In the data rows, the value 128 means zero.
Some points, one per row:
[135 150 153 168 112 127 134 125  84 177 126 150 140 138 143 133  60 144 110 107  93 138 111 206]
[ 93  87 146  96 149 122 144 139 195 109 123 147 143 161 107 102 184 110 126 134 166 149 120  46]
[174 139  65 104 126 100 132 161 130 156  48  78 125 113  90 104 133 168 136 126  99 119 181  55]
[ 97 134  89 150 120 137  91 107  71 179 138 109 112 112 170 137  77 150 117 124 113 105 159 253]
[146 172 158 168 101 112 121  65 130 159 132 165 157 119 154 142  41 144 175 115  85 124 147 183]
[ 80  97 120 148 125 134 104 108  61 137 184 119 132  84 154 164 109 123  88 159 111 123 122 255]
[156 136 179 136 139 125 146 102 151 124  91 159 137 137 123 134 128 143 157 103  99 138 146  39]
[157  84   0  86  87 112 184 192 197 128 136   0  56 164 124  59 152  79 106 141 188 164 170  81]
[134  72 141  97 166 121 153 152 215  66 147 139 152 158 127 118 217  90 101 112 175 155 110  54]
[153 134 201 130 165 131 123 106 143  72 131 216 153 152 142 156 135 120 143  91 107 135 107 136]
[ 89  88 130 108 131 153 127 134 126  73 189 135 141 124 153 132 156 102 107 179 155 130 112 199]
Then 16 other points, each followed by its number:
[170 142 140 115 168 135 121 121 162 120  63 161 143 121 100 124 141 132 141 102  92 117 130  49] 0
[157 142 188 123 148 122 127 128 154 116 105 217 174 154 128 149 155 148 137 101  80 134 122  48] 1
[138 156 229 159 134 137 139 101 116 145 103 201 137 138 135 170  91 126 165  55 107 123 116 106] 2
[109  83 182 150 121 154 155 113 120  65 181 177 160 119 161 126 156  90 132 151 145 159  80 166] 3
[124 160 177 128 135 130 121  91 139 126 128 188 153 145 136 140 128 151 155  94  65 139 107  86] 4
[116  79   0  60  63 104 188 199 175 110 127   0  32 168 129  46 152 107 110 155 195 134 186  94] 5
[161 184 143 116 114 142 104 121 106 137 100 162 138 153 126 157 113 154 148 110 102 139 136  77] 6
[ 93 145 132 140 133 150  95 109  76 142 187 126 135 118 159 135  98 132 129 138 146 140 149 242] 7
[149 157  75 104 120 106 152 185 114 160  69  60 111 111 105  74 140 173 111 128 117  88 183  77] 8
[177 169 211 184 136 156 111  80 144 155 115 210 171 154 131 154  62 150 163  77  78 149 101  78] 9
[133  86 178 128 147  97 141 119 159  80 122 180 149 144 103 121 179 114 126  92 144 133 110  42] 10
[109 138 169 163 112 157 130  86 109 130 141 161 155 129 159 166  89 118 132 105 102 148 120 178] 11
[133 121  36 109  98 153 130 160 116 205 108   0  64 113 135  95 117 183 160 163 128  81 155 117] 12
[105 149 132 154 113 125 116  81  89 198 153 130 135 134 152 142  68 139 134 166  74 142 145 182] 13
[140 107 140 122 158 133 109 153 160  90  93 139 163 136 135 128 182 115 128 104 130 132 123  66] 14
[ 96  72 141 131 174 139 150 120 145  52 190 167 142 124 139 130 206 104 111 143 180 134  70 126] 15
Which three of these numbered points are nearest to each point below, looking only along the 7 directions in which the first points spread most? Their numbers follow each, nearest first.
[164 137 140 130 144 138 112 149 151 122  79 176 169 118 104 119 133 154 134  90 113 119 155  36] > 0 6 1
[179 138 118 130 122 122 117 143 143 117  74 129 160 111  88 139 151 152 117 115 133  92 164  44] > 0 6 14
[143 145  55  84  77 124 134 160 120 197  87   0  51 109 109  93 130 170 130 175 152  78 172 127] > 12 8 5
[114 124 150 158  94 133 125  83 105 174 129 162 146 116 153 138  89 107 147 100  96 137 128 197] > 11 13 7
[ 89  84 156 138 159 141 125 134 125  68 174 164 133 140 129 129 153 112 152 123 140 148 106 162] > 3 15 11
[ 62  81 133 145 152 165 111 140 124  81 188 128 155 122 147 143 143  98 128 161 170 115 103 185] > 3 15 7
[115 165 167 128 152 114 111 117 111 178 107 179 157  91 125 138 126 176 118 136  97 124  98 103] > 4 6 2
[146 130 169 148 181 144 113 120 138 130  93 188 193 150 106 150 157 142 157  64  95 136 101  65] > 1 4 0
[107  49 129 123 168 107 159 158 199  47 162 148 153 149 136 110 221  69 114 146 195 163 103 103] > 15 10 14
[158 140  69  93 122  91 117 174 108 153  74  66  98 125 103 111 133 183 112 156 137  95 150  82] > 8 12 6
[ 82  81  84 136 114 128 111 164  67 114 212 117 107  99 156 158 131 100  95 186 160 118 166 255] > 7 13 3
[167 128  53  68 103 104 177 180 172 107  71  35  93 155  76  92 148 145 132  99 124 105 166  81] > 8 12 5
